(in the rows, 128 means zero)
The rows of T fall into 4 groups, and each row is roughly a mix of its group's hidden directions; some rows fit no group.
T, 156 rows:
[[152 122 116  55  94 109 139 121 148  95  91]
 [151 106 102  86 124 126 114  85 195 110 144]
 [115 147 152 160 174  89 144 151 104  77 156]
 [ 81 109  64 100 118 114 149 114 137 141 171]
 [ 90 147 140 181 140 112 105 102 103 166 175]
 [196 158  98 148 105 109 122 170 108 131 102]
 [142 116 147 218 129  96 127 152 122 138 136]
 [156 150  56 131 165 150  95 136 152 144 146]
 [122 155 132 170 129 141  86 171  75 165 127]
 [120 116  85 102 116 103 138 100  56  98 142]
 [110  72 120 135 101  60 140 100 148 145 130]
 [128 140  68 100 148 131 108 104 188  96 122]
 [137  77  80 119 131 122  60 151 134 109 129]
 [139 169  96 115 177 141  77  90 137 144 150]
 [ 92 152 117 106 136 145 109 129  93 199 162]
 [107 197 138 100 127 177 129  93 109 138 108]
 [171 198 117 126 154 164 143 142 140 155 148]
 [137 148 113  78 148 180  76 153 133  98 124]
 [167 136 167 122 123 164 147 181  78 148 120]
 [132 193 144 106 181 140 117 166 100 132 115]
 [115 205 107 134 160 113  95 152 110 121 102]
 [132 153 109 168 189 126 116 101  99 178 128]
 [ 84 144 125 166 188 154 128 148  81 131 117]
 [ 95 130 189 141 103  65 122 106 124 140 112]
 [ 92 103 127 116  70  81 109 120 174 148 124]
 [143 137 101  79 102 110  67 103  91 139 146]
 [152 128 109 152 129 104 216 121 125 135 153]
 [ 71  81 173 164 107 104 124 113 142 116 141]
 [149 131  95 109 107 158 148 123  61 136  80]
 [119 107  93 155 156 158 162  61 112 132 151]
 [ 69 107 168  98  97 178 139 113 146 122 128]
 [ 74 141  91 137 160 139  76  90 146 126 109]
 [154  85 179 124  88 133 166 170 107 133 116]
 [115  88 192 124 111 140 178  93 117 142 145]
 [101 166 108 150 137 155 108 168 154  68 108]
 [140 152 153  88 125 153  98 174 138  67 115]
 [116 127  96 117 127 116  80 101 194 116  88]
 [132 110  93  91 167  76 120 151 135 180 130]
 [181 116 101 151 131 154 180 161  95 145 153]
 [160 119 173 104  92 110 185 135  91 144 149]
 [120 110  87 122 118 104  90 144 206 119 132]
 [ 79 159 113 141 167 105 105  82  97 154 107]
 [137 194 155 118 154 140 139 183 106 108 109]
 [143 149 155 173 173 101 128 112 103  70 138]
 [111 158 176 161 123 104 191 122  98 152 126]
 [ 89 100 178 129 111 147 129  79 117  80 112]
 [126  73 126 142 106  56 150 118 103 132 151]
 [ 62 147  98 115 127 103 126 128 110  92  77]
 [ 88  68 103 176 161 138 139 150 120 136 104]
 [112 152 102 168 118 113  76  78 126 110  88]
 [178 135 119 106  78  99 150 160 148 128  81]
 [111  83 129 129 140 114 156  75 183  93 136]
 [ 68 128  92  84 135 132 105 133 169 135  90]
 [109 167 152 110 117 202 103 112 114  93 132]
 [ 92 129 168 161 147  78 114  76 109 126 106]
 [154  85  61 128 114 109 107 153 159  95 133]
 [124 177  90  76 148 155  85 155 126 142 134]
 [129  82 166 123  78 112 181 124 150 103 109]
 [ 87  91  83 146 118 145 109 132  68 154 143]
 [ 84 142 202 134 115 104 156 107 104 110 118]
 [177 117 151 117  63  92 171 127 120 131 128]
 [169  92  83 130  89 121 132 146 170 155 162]
 [166 158  75  73 110 135 123  97 109 119 105]
 [143 130  51 106 132 135 139 111  72 118 144]
 [156 110 130  89  67  74 147 117 120 110 105]
 [140 126 147  85 126 114 188  77 157 117 159]
 [153 104  86  86 165 103 106 157 147 172 141]
 [115  88 174 120 112 184 133  77 123 107 143]
 [118 185 103 149 142 108  77 142 124  89  93]
 [141  78  86 162 148  99 159 156  90 134 151]
 [156 160 162 124 138 113 165 150 120 192 163]
 [141  80 122  87  84 111 152 111 116  96  82]
 [140 127 165 178 102  83 134 154  98 158 165]
 [179 170  99 118 150 176 145 161 104 141 146]
 [167 117 152  83 170 154 136 187 128 109 121]
 [138 130  86 167 171 145 110 143 188 160 131]
 [ 99 105  92 168 164 148 141 130 186 105 104]
 [119  71 108 140  85 104 171 102 144 161 148]
 [155 163  61 133 133 181 109 151 131 143 142]
 [115  84 171 128 101 180 138  81 128 100 140]
 [186 170 164 106 119 130 184 130 116 134 112]
 [143 136 177 154 109 118 154 124  62 157 157]
 [148  83  98 187 133 122 102 124 111 131 181]
 [130  79  86  86 141 107 108 162 151  93  99]
 [115 199 154 148 163 165 159 122 150 142 121]
 [ 92 134  86 140 134 130 101 155 117 160 196]
 [137 114  45 112 137 129  76 112 123 135 138]
 [110 111 155 117  89 100 120  94  90 192 123]
 [ 53 135 167 113 167 141 132 130  99 153 121]
 [123  70 123 135 113 136 118 146 192  90  99]
 [106  88 193 120  86  96 156 116 142 132 111]
 [116 115 196 134 118 129 179 148  80 139 114]
 [139  98 181 136  88  76 168 127 129 104 141]
 [124  98 158  68 132 135 158 113 175 110  89]
 [123  89 100 185 109  91  84 103 106 124 144]
 [130 113 176 100  94 133 188 143  95 144  96]
 [151 110 114  85 138 152  65  90 140  89 132]
 [ 84  85 156 123  83 106 149  88 105 141 100]
 [133 161 142 187 164 137  86 110 101 123  87]
 [182 147 167 111  91  96 179 121 108 133 118]
 [103  55 164 137 106 106 169 134 128 125 151]
 [117 183 111 160 134 119 150 113 103 194 143]
 [151 149 109 166 162  60 126 164 128 131 102]
 [149  92 156 137 136 108  98 192  83 133 147]
 [ 95  92 145  72  94  93  96 106 153 116 135]
 [132  87 157 161 128 163 158 171 168 145  96]
 [130  77 168 103 127 141 168  90 139 112 175]
 [114 170 165 162 151 105 175 116 100 168 146]
 [ 83 148 106 104 152 124 101  67 115 139 170]
 [138 147 190 141 129 142 194 138 105 154 144]
 [147 137 189 158 127  77 171 156 123 115 116]
 [129 142  52 125 154 176  94 113 134 124 142]
 [ 87 164  67 141 162 165 103 130 122 148 121]
 [135 119  85 145 149 108  66 122 171 166 145]
 [ 79  97 159  82 118 123 187 130 147 132 143]
 [143 135 168 134 120 151 159 172 122  61 101]
 [115 130 101 156 180 148 133 122 200 106 135]
 [141 140  61 121 153 146  80 106 168 119 148]
 [134 127 183 164 138 109 110 157 140 146 193]
 [ 77 126  81 163 133 117  79 128 159  98 112]
 [129 154  92 181 169  89 102 106 115 161 115]
 [139 110  94  95 115 162  99  90 168 169 158]
 [178 145 175 178 139 116 173 138 130 140 152]
 [163 187 110 127 123 104  98  91  92 161 143]
 [144 136 184  74 135 148 130 125 159  94  87]
 [106 139  94  74 111 144 130  81  98 121  81]
 [186 150 125 127 110 117 126 141 149 122  53]
 [142 138 168 144 175 163 158 107  94 175 146]
 [ 96  56 160 131  99 100 104 134 134 107 104]
 [ 42 121 159 134 138 112 103 125 134 141  97]
 [153 118 158 106  69 137 182 110 165 135 111]
 [108  81 195 133 116 109 156 100 141  95 118]
 [162 124 127  57  84 101 142 105 129 103 108]
 [149 120 163 180 139 163 125 146  82 134  81]
 [132 176 148 109 150 201 125 151 105 105 123]
 [130 146 180 187 137 123  97 169 105 156 138]
 [114 174  67 108 114 121 121  84  93 148 112]
 [164 169  95 146 155 155 148 131 180 166 142]
 [137 186  85 143 187 153 125 138 110 137 149]
 [124 112 101 132 111  63 168  81 106 123 155]
 [152 158 128 161 117 113 110 130  81 177 181]
 [202 145  83 142 107 116 118 155 156 112 118]
 [101 157 145  79 154 102 170 177 104 122 115]
 [184 111  96 106  72 132 157 121 128 136 166]
 [ 88  79 140 190 117 133 120 120 139  82 124]
 [101 127 197 150 145  94 157 120  95  96 118]
 [181 131 160 144  83 119 167 123  78 143 130]
 [134 138  76 156 131 154  89 135 116 163 186]
 [116 196 119 104 129 138  86 167 117 148  93]
 [ 88  97 121 171 166 136 148 154 179 128 160]
 [110 133  93 128 121 158  91  69 127 175 161]
 [128 152  56 123 116 115  69 143 129 122 103]
 [139 134 136 153 184 143 158 154  98  68 144]
 [100 107 142 142 116  64  88  91 143 164 139]
 [147 113 136 197  98  80 122 120  88 143 132]
 [144 187 151 162 159 120 150 130 161 170 155]]
One row of each group comes first, with its name. Which group is each row after those in?
[157 151 175  95 127 140 201 130 133 129 108] : S
[131 164 177  81 147 116 154 127  89 173 122] : G
[100 166  79  98 121  87  74 140 142 129 118] : H
[134 114 120 163 141  97 211 130 102 131 148] : C

[182 124 145 149  77  74 115 131  95 124 119] : S
[116 130  59 136 142 149  79 117 157 132 167] : G
[148  68 147 122 100 105 184  93 124 108 133] : S
[142 148 185 137 118 151 139 157 122  60 107] : H
[134 144  98 146 185 178  91  94 116 126 153] : G
[124 135  99  63 110 151  91 122 104 114  80] : S
[197  98 137 105  79 123 145 157 151 137 140] : C
[136 142 206 101 131 152 144 177 118 142 127] : S
[206 144 101 126 143 162 139 164 120 142 149] : G
[161 153 152  74 114  85 130  78 145 140 107] : G
[148 167 121 207 120 143 101  93 124 128 140] : H
[169 130 133 138 178 174 161 129 100  80 127] : G
[103  85 126 120  60 131 156 124 149  82 121] : H
[142 139 149  96  76 117 130  87 193 119 120] : C
